T: several groups of rows, each row roughly a mix of its group's hidden directions; one row fits no group:
T (80 x 11):
[[ 10   2   2   3   3 -32   5 -32  -8  42  -1]
 [ 28 -22  16   6  25 -22 -14  -9  -6  31   7]
 [-26 -17  23  10   7 -10  28   4   8  38   2]
 [ -8 -23  18 -11  16  48   7   4  -5 -12  13]
 [  5   2  22 -14  -7 -26   6  26 -32  17 -25]
 [-16  12 -15 -11  -1  15  18 -10   1  27  43]
 [ 12   8 -14 -11 -14  25  -6 -44  -7  -3 -27]
 [  1   8   7  11   8 -24   2  49  10   4  26]
 [ 10 -26  -3  52  -1 -14  -9   7   6  -3 -14]
 [  4   9 -24  38 -15 -36  -7   5   9   2 -17]
 [ 23 -10  13   2   3 -23   1  13  -5  14 -48]
 [ 10  -2   5   4   0   7  41 -31 -19 -24  16]
 [ 27 -15  21   5  -6 -16  30  -1 -33 -18  -9]
 [  1 -20  -4  30  11 -29  -4  31  26   7   2]
 [-23  23 -47  -2  14  15  -7  13  11  -2  -5]
 [ 41  -6 -27 -10   9  -5 -17  15   6  22 -17]
 [-34  35 -12 -11   7  12 -12 -20  18  -3 -17]
 [-19  32 -15 -28 -16  -8   2 -31   3  10 -16]
 [ 17 -33  41  22 -15  -3   1  -1  -4 -16  -4]
 [ 16 -25  25  13  -8   8 -13  26   4 -37  -1]
 [-11 -11   5  15   5 -32  30  26   8  -2 -30]
 [ 15 -14   3  19 -14   1  31 -14   7  28  33]
 [-16 -13  -2 -26 -10  24   2 -45  -6  -1 -14]
 [ -3   1 -15   4   0 -25  16  16  42   7 -30]
 [ -9 -11 -28 -13  31  26   8  -9  11   0  32]
 [-16  -7  17 -27 -11  27  -3  -6 -30  -2  30]
 [-13  24  -7 -23   6  -8  -1   8  -1  45 -23]
 [  9  -2   3 -37  28   1 -37 -13   8   9 -10]
 [-25  24  22 -31  14  -5  26   4 -13 -11  15]
 [  4   3   4  16  35  -4  -6 -46  -8 -14  -8]
 [ 15  10 -14  27  26 -25 -13   2  36   2   2]
 [ 29 -31  43   8   1  -9  -3   5  -8  -2  11]
 [-28  20  21  -1  -6 -11 -22   7  -2 -16 -38]
 [-15   1   5 -31  -5  25   5 -43 -15  -5  -7]
 [  1  11  -7 -15  17  -8  21 -12 -14  43  26]
 [ -8  16 -23  35 -29 -20  21  15   1  -7  -2]
 [-37  11  -3 -15 -29  17  13 -24   4 -10  20]
 [ -7 -15  12 -18   5 -12   6  38 -30  23  15]
 [ -6 -11  -7   3  -4  -7  21 -23   7  -3 -52]
 [  8 -21  -9   8 -15  19  -6 -36 -16  -1 -35]
 [  7   7  10   4  -9   5  38 -29 -23 -22  20]
 [-34  12 -27  12 -14  20   6 -17  10 -13 -26]
 [-20 -10 -17   2   7  19 -12   6  23  14  44]
 [  5   4 -23 -10  18   9 -41  10  15 -21 -22]
 [ 18  15 -24   2 -24  -4   7  15  26   9 -36]
 [ -4  27  -7  -3  -5  10 -21 -19   1 -45 -15]
 [-10  29 -13   2  -7   6   7 -26  27  37  -5]
 [  7  -2 -23  -1  29 -12 -42  -3  16  11 -20]
 [-31  34  -3 -31   5   1   8  -1 -16  25  -2]
 [ -3 -13  -3  21  18 -30  -7  25  36   8  12]
 [ 21   2  15  -3 -13 -16  38  -4 -26  29  -1]
 [-11   2  21 -14   9  13  -9   1 -27  -6  46]
 [ 10  22 -12   7 -10  15  -1 -35   3 -41   2]
 [ -4 -10  23  17 -16 -12 -33  23   1 -30 -14]
 [-25  34 -27  -5 -26  -8   8 -13   8  -6 -20]
 [ -7 -13 -20 -23  29   9   8  15  -1  35  21]
 [ -8  -9 -21 -11  42  28 -25  -2   9   9  -4]
 [-32  36  -8   1 -13  12 -27 -10  23  -1   2]
 [  2  -9  17  -7   1 -11  -4 -49  -3  27 -17]
 [-18  -8   1  -2   8 -31  18  32  36   6   1]
 [ 14  -2  -2   9   8  10  12 -31  -4 -48 -13]
 [-26 -10  15 -17  12   3  22 -37 -18 -12 -17]
 [ -3 -30  32   6  -5  16  10 -38  -7   6 -10]
 [  8 -11  -3 -15  35  -1 -26 -26   3  31  -8]
 [ 11  -5  31 -41  13  14   6  -4 -12   9  24]
 [  3   1 -28 -19  19   5 -12  14  17  43  -1]
 [-15   1 -10 -25  29  25   3 -27  -4  30   4]
 [ 13  35  -3  -4 -18  -6  24  33  -9  -3 -23]
 [  8 -10 -20   2  -1  14 -16 -48  16   2 -23]
 [-35  -5   6  -4  34   7  12 -16  11 -17 -26]
 [ -4 -17  19   5 -14   7   3  34 -41  -1  17]
 [-14  -1 -13 -35  35   0  -4  21 -14  17 -16]
 [ 24  20 -24  12 -15 -10   2  19  28   7 -29]
 [ 12  29   4  -1  -8  -6   0  48  -4   2  25]
 [  9  14 -35  22  14 -29  -6  25   4  18   9]
 [ -6  -5  -1 -17  26   1  45 -12 -15  25  -2]
 [  4  18  10  -5 -31 -36  14 -28  -6  15 -10]
 [ 20   5  -3  -3 -30  32 -19  13 -28   5  17]
 [  5  22  15  -8  -2  11  -5  24 -30  -4  40]
 [ 14  12 -19 -14  33  -7  -7  30  -3  17  28]]
which group is each row in? (one row of each group first):
[ 17 -23  -1  -2  40  -1 -33  -7   5  20  -6]
<65>
[-17  -8   7 -28   3  25 -15 -31  -5   1  31]
<26>
[ 31  27  -8 -22 -13 -13  -5   9 -26  13 -22]
<7>

[-21  -2  19 -30   1  20  -1  -8 -22  -4  37]
<26>
[-10   2   9 -25   7  -3  31   8 -41  10  19]
<7>
[ 16  -4 -24  -2  27  17   3 -28  13 -30 -17]
<7>
[-30 -14  11  -3  27 -32  21   6  25  -1   1]
<26>
[ -9  32 -35 -12   9   1   9  31  -1   3  21]
<65>
[-29  -1  -3   8  -1   8   6  -4  29  39  26]
<7>
[ -9  13  -1   9 -11  18  19 -35   0 -27  31]
<7>
[ -4  15 -41   6  21   2 -19  33  13  -7   2]
<65>
[ 13 -27  13  -9  27   9 -40  -8  10  -5 -17]
<65>
